One turn moves each row of this set onto another row. After a few examples, where does it send each row asked below?
K86: [-10   6   2 -12  -5  -7  -5   9   6   7  20  -8 -12 -15  -9 -19  -7  -1
  -2]
K341: [ -6  13   8  16 -13   4  -6  -2  20  19   8  13  -1 -13   3   0   9  -6
  -8]
K483: [ 10  -3  -3   0 -12  -4  19  -4  16   8   3 -16   5  15  -1  16 -10  11
  -4]
K45: [  5   1   9  -9  -6 -18 -14  18 -12  -3   5   0   1  19   7  15  -9  -2
   2]
K994: [  7  -2   1 -17  -6   8 -15   2  -9 -11  11   8 -14  -8  -6  12  12  -4
  -4]
K717: [ -5  -9  -1 -15  -3 -18  14   3  13  -4  -3 -16  -1  14  -5  -5  -6   5
  14]
K632: [ -9   1  10   6   5   1 -12   3  13  16   8 -15   5 -21  20  -1  -6  -2
  -8]
K587: [-12   6  14   2   6   0  -4  17  -9   0   2  -5   4  15  28   3 -11   9
   0]
K65: [ -1  -8  13   3  17   1   8   0   5  -1   8 -15 -19  -7 -12  -9 -13  -3
  14]
K339: [  2   2  -6 -11   5   8 -10  19  -7  -5   2   7  -2   8  -1  16  -7 -17
 -17]
K340: [ 10   0   0  13  -3 -11  11 -10  -5   6 -10  12   1  13  -8   9  13 -13
   5]
K927: [ -4   0   1   6  -7  -6  18 -14  18  -2 -24   6   8   5   5   9   9  -6
  -2]
K758: [ -3  -5  15   4   4   9   6  -7 -16  -7 -10 -10  -6 -15  20  -3   8   2
  17]
K850: [ -4   8 -24 -16  -4   6   3   3  16 -13   4 -15  -1 -12  -5 -10   1   7
   2]
K808: [ -7   2  -5  -4 -13   8   8  16  12  15 -11   8   9   1  23  12  12  -9
 -12]
K430: [ -1  -4  -7 -12   2   7  23  13   9  -5 -10   7 -18  17  -7   8   0 -12
   8]
K103: [-10  25   0   5  -7   2 -16  12   7   2  -3  13   3  -3   1  -3  19  -1
  -7]
K568: [ 1  1 18 11 -3 17 -9 -7 -6 -2  7  4  6 -2  2  5 21  4 22]
K860: [ -1  -5  -5  -7   1   6  22  12  11  -6 -13  10 -17  19  -6   4   6  -8
  15]
K464: [ -7  17 -11  21  -5 -11   8 -11   9   0 -15   2 -14  -7  11   3  -6  -3
  -8]
K535: [ -9   1  -5   0 -10   4   8  17  11  13 -11   4   6   8  29  10   8 -10
  -9]
K962: [ 16 -10   2   3   0  14 -10   7   3   0   2   1  -9  -5  -5  19  16 -11
  22]
K966: [ -6  -1  10  10   7   5  -8   2   9  15   2 -15   4 -26  22  -5  -2  -1
  -7]
K33: [-11   7  12   5   2  -7  -3  -4 -19 -13 -17   0  13   2  17  -2  -1  -5
   7]
K880: [  3  -8  11   2  17   7   4   3  10   1   8 -14 -18 -10 -12  -4 -11   1
  17]
K484: [ -1 -12  -2  -8  -4 -15   0 -17   4 -17   3  -9  -8   2   5   4 -11   5
  19]
K325: [ -1  15  -1  21 -13   2  11  15   5  19  12  -7   1  -7  -8 -11   7   0
  10]
K761: [-10   5  18 -13 -18   3  -4   8  -2   1  18 -14   8 -11   0  -6  -6  12
  -2]

K966 goes to K880
K927 goes to K341
K568 goes to K994
Where do these go?
K484 goes to K340
K850 goes to K483
K587 goes to K758
K632 goes to K65

One turn moves each row of this set onto another row. After a few examples, where does it send each row asked below?
K287: [  3 -13  10  -4 -25  15  -6 -10 -15   3   5  -4   9   0  -6   1  -7  -8
  -9  19   1 -12   5 -17  10   1  12  11   8  -8   4   2  13  15   6 -12]
K323: [-14   6  -6   7  13   6   3   9 -10  16 -18   8   3   9  -1 -18   5  -3
  -1   9  -3 -20  17  -2   3  28  -4 -18  -4  11 -10  -2  -3   1  27   4]
K577: [-18   9  -6   0  -4  -3  -3   5 -16   1 -10  -8   3   6  -1  17   8   0
  13   8 -11  10  -6   1 -28  -3   5 -21  -8 -11   2   0  10   8   6   8]
K997: [ 22   7   4   1  11   9  -3  -8 -10  14 -13  -7  13 -11   0  -7  -8   2
   4  11  10   2  13  -2  -3 -13   1  -3  10  15  12   3  21   1   4 -20]
K225: [ -3  -8  -5  -2  15   9 -15   7  -6  12  -6  -7 -23  10  -1  -3  -2  -7
  -4   6  -3  -6  23   0   1  17  -1 -14   1  16   8   2   2  34   5 -12]
K904: [-12  -1  -9  -8  -4  -5  -3  15   5  10  -5  -3 -25   1  12  -8 -10  13
  -4 -11  -1  18  -4  -4  14   2  19  -6   0  -1   6 -22  -7  -1  20   4]
K957: [  2  -2   3   3 -14  -4  12  22   8  -6   3  10 -15  -8  -7 -12   3   1
 -11  -8   4 -15 -12  -9  -2  -8   1   8  16 -13   0 -10  -9  -8  13   3]
K347: [ -7 -19  -2   1  -4  -9 -10   8  12  -2  11   8 -20  10  -8 -18  -8   3
   5  -2  13   1   4  -5   9  -1  13 -10 -14   0  23 -15  13   1 -20   0]
K387: [ 10 -10   7   9 -23   0  29  12  -6   9  -1  -8  -9  15  -4 -20   8  14
   2  11  -5  -3   3  -5  11  12 -13 -12  -5   6   3 -14  20   0  -4  -3]
K738: [-10 -10  -9  -2  -5  -9  -9   2  17   3  -1  35   6   1 -11 -16  -5 -15
 -21   9   7 -10  13 -11   2  19  -3  -7  -1  -1   2  -7  -2  -6   1   6]
K811: [-11  -1   6   1   9 -14  15  27  -6  10 -12 -16  -2  -6  -1   5   6  -3
  10  19  10   6   8   7 -11  -5  13 -13  -5  -6   0   7  -1  -2  17   5]
K436: [ -4  -2  -4   1   7  -2  -3  -6 -11  13   1   6   5 -15  13 -18  -1  -7
  25  15   3   6  24  -7 -12   4  12  -1   4   5   1   6   4  11   7 -28]
K941: [  4 -13   0  -2  -7  10  -5   0  -6   3  -9  21  13  22  -4   3   8  -5
  -3   4  16   0  -1   2   1  14  -1 -11   1   8   2  -3  17  14 -30  -8]
K523: [  4   0   6  11  -5   6   5 -12   5  -6   9  -2  -5  13 -12  -4  17 -12
   1  14  -2  -9  -2  -1 -10  24  -5 -15  -6  26  12   1 -14  12   1  -2]
K712: [  8   0   8  11  -2   3  -8   5   0   2 -16  10 -20   6 -23 -12  -4   3
  11  -4  -1  -3   6  -1  -3  11 -10  -9   7   0 -22  -7  19  29  -2   2]
K545: [-12  -7  -8  -1 -15  11   1   4   2   8  -7   2  -2 -22   0 -26  -9  13
  -4  10   6  -9 -10  -4  19  -9 -21 -16  -6  -1   3 -21   5 -11  -3  13]
K515: [ -2  -5   2  -2  -1   1 -12  13 -15   3   6  20   0  -3  11 -16   1   1
   6 -13  12 -14 -10 -11  -1   8   4   7   2  -3   7  -7 -31  -3  -1   7]
K576: [  4 -17 -10  -9 -29   8  -3   3 -10  21   2  11  -2  -8  13 -10   5   4
  -2   8  -1  -3  11  -3  14  16 -20  -5   9  11   0 -11  -9  24   7  -3]
K262: [-10   3   4  -2  -3  -4 -14   2  -1  18  -5  16 -10 -20  -7  -6   2  -1
  -5  -5  -1  -2  -8 -22   2  28   3 -26  -2  12  -4   0  12  20   8  13]
K257: [  3  20   5  -2  18   0  -3  -5 -15   0  -2   4  10   9 -15   5 -10  -3
  -5   5 -15   9   5 -15   4   4  -7  -1 -15  -9   6  -6 -12  15  21   0]
K111: [  0  14   9   6  28   8   5   9  -9  -2  -6   5   8 -10   6   6 -16   7
   3   5  13  -5   5   4   3  -1 -13  12 -10  -4  11  -6  -5   8  19   9]
K439: [ -8 -10 -11   3   0  -2  21 -15   0  19  11  -7  17 -11  -2 -11  10  -2
   4   1   8   4   3   3  -3  -5  -9 -19  -3  12   0  16  21  15  -8  -1]
K893: [  6  -3   0  -1 -27   7  -4  -7  -9  14  -1 -23  16  25  -2 -11 -10   1
   4   4  13  -1  11  -5 -12   1   0  11  -1   0   0  -8  -1  -9 -13   1]
K952: [  1 -12 -12  11 -18  -1  -1  -7  -4  28  -5  12  12  12   4 -13 -19 -11
   7   3 -19   5  -1  -9 -14   6 -13 -10 -11  -6  11  -7 -11 -12  10  -1]
K53: [  2   2  16  -3  -1  20  -1   6 -13  12 -11  12  12  -3  -7 -11   4  -5
   3   5  -5 -12 -19 -12   3  21 -10 -12  -2  19  12   4 -20   1   0   0]
K560: [ -4 -29 -12   7  -8   1   7  -4   2  23   2   4  11  -5   6   5 -11 -18
  13   3  -1   8   1   0  -1  10  -1 -28  -4   6  19  16  -1   5   2  -9]
K398: [-10   1 -11  18   1 -17   0  -1  -5  10  -7   7 -11  -5  17 -10  -3  11
 -10  -3  21   3  -7 -14   8  18  -7 -24  -2  11   6  -3 -12 -13   6  13]
K172: [  4   1   9  -2  -7  -5  -6  -9   3  15   6   5  -8   4   7 -17 -12   3
   2  13  -3  -1   1 -10  16 -27   1  25  -1  -9   0 -10  15  12   0   6]
K964: [  1 -11  -4  13   5 -11  -6   8  -8  -5 -13  13 -20  -3 -11 -12 -16  11
  -9 -14  -8   4 -21 -17   4   3  -6 -23  -1  -8   2  -6   8   5   0 -10]
K113: [ 13  -7   3  23   6  -4   4   8   1  -1 -20   7 -29  20  12 -10  -6  11
   2   2  11   6  12  -1   7  -6 -12 -13   1   1  -6 -11  -8  -1  -6   2]
K691: [ 31   8  -7   8   5  -4   1 -10  -1  -1   2 -11   3   6  -5   0 -12  -3
  -4  -3  -6  -5  12  -8  -5  -5  -2   8  -7   4  11   1  27 -12  13   2]
K681: [-25  -3 -14  10  -5   5  13  -3   1   8  -8  12   0  -9   4 -10   3 -14
  18  17  -4  13   4  -8 -12  13  -3   8   7   0  -2  13   8 -12  21 -10]
K736: [-25   0 -15   0  10  13 -18   6  -4   7 -18  15   7  -3   3  -4  -4   4
   4  -8  10  -8 -20   1   7   9  11 -13   0   5  -6 -15   5  -2  16   5]
K221: [  3  -2   0   8 -16   0 -13  -6  -3  13 -14  13   8  15  -5  -9 -33  -6
   8  14   5  -5 -13  -2  10  -6  -7  15   2 -16   7  -8   1 -12   4   1]
K694: [-26  -8  -4 -10 -15   7  13 -12   0   4  -2   9  12 -20 -19 -21 -14   7
   0  -9  10 -10  10   2   2  -2  -4  -1  -7   3  13  15   2   1   6 -11]
K762: [-20   1 -21  -9  -6  12  -5  -4   3  15 -15   2  -3  -1  -3   0  -4 -13
  12  -2  -4  24 -11 -14   3  -8  -4   6 -10  -2  -1  15   2 -18   1   5]
K51: [-10   1   0  -3  26  -8   0  21  -2  13   1  -7  -3 -15 -12  -7   0   5
   3  -3  10   3   0   3 -20 -14   2  11  -7   0   7  -6   2  19  18  -1]
K654: [-10 -36  -9   1  -2   5  12  -6  13  -4   7  -8  10  -3   3 -15  -4  -2
   7   3   2   3  -1  -2   4 -13   7  -3 -22   8   0   0 -10 -13   5  -4]
K158: [  1 -25  15  -4 -22  19   9  11   7   6  -8  -4   3   5  -6  -8 -22  -2
  10  -3 -16   6   3  -4 -17   1   6  -4  -9  -1  16  -1  11 -13  -2   4]
K684: [ 14  -1 -14  -7  -9   2  -6  -5 -10   6   3 -10 -15  -1  -1   3 -18  -6
  12 -10  -6  13  10 -10  15  -4   2   7 -16  -9  11  12   6 -14   9  16]
K420: [  6   5   7  -2 -20   8   7  -7  -4 -10   7 -12 -24  -9 -10  -3   6  -2
  14   5   3  -6   8  11  -3   3   1 -25  -5   2   6  -1  -4  20 -15   1]
K606: [ -4   6  15  -3  -3 -10  21  -4  15  11   8   5  -1  -4   0 -12  -6   1
   3   8  11  -5  21   0  11  -7   1   6   4   0   8  16  31  10  -5   7]
K128: [  0  -1   3  13   2   3  -8  -5   6  16 -11   1 -12   4   6  -2  15  -2
   3  17  24   1   9  -1  13  14  -3 -12   6  22 -19  -5   0  15   7  19]
K451: [  3   3  -8   6  13  18   2  -3 -14  -8 -14 -19 -14   6   6   1  -8   9
 -14  10   9   4  -2  13   2   3 -11 -13   3   4  -6  -7  17  17 -14   0]
K154: [  2  14  -1  -1   4  -9  18  10   2 -10 -11  -4 -16  13  -7 -10 -16   7
 -20  -3  -3  13   5   0   0  16  10 -11  -4 -15  -8 -12  16  -6  -1   5]
K538: [-10  15  -5   2  -7  -1  -7  -3 -10   2  -8 -13  -4  16  -3  27  -5   1
   8  11  -1  15   2  -1   2   4  -9  -9   2   0  23   1 -16   9  20   1]
K826: [  3  10   8  -3  -7   5  11   7  11  -6  -8   0 -16  -3  -9  -7  10  -3
 -11   3  13  -1   1   2  -5 -25   6 -16   3  -7  -4  -5  -4  -5 -20   5]
K482: [-15   4   6  -5 -12  12   8 -16   7  11   1  12   9  -2  20  -6   3  -1
 -15  10   4 -15  27 -18  -2  -8  -3   7  -8   9  10   3  -1   3   2  -7]

K287 goes to K482
K964 goes to K113
Where do these go?
K691 goes to K997
K172 goes to K606
K576 goes to K738
K451 goes to K225
K515 goes to K957
K538 goes to K257

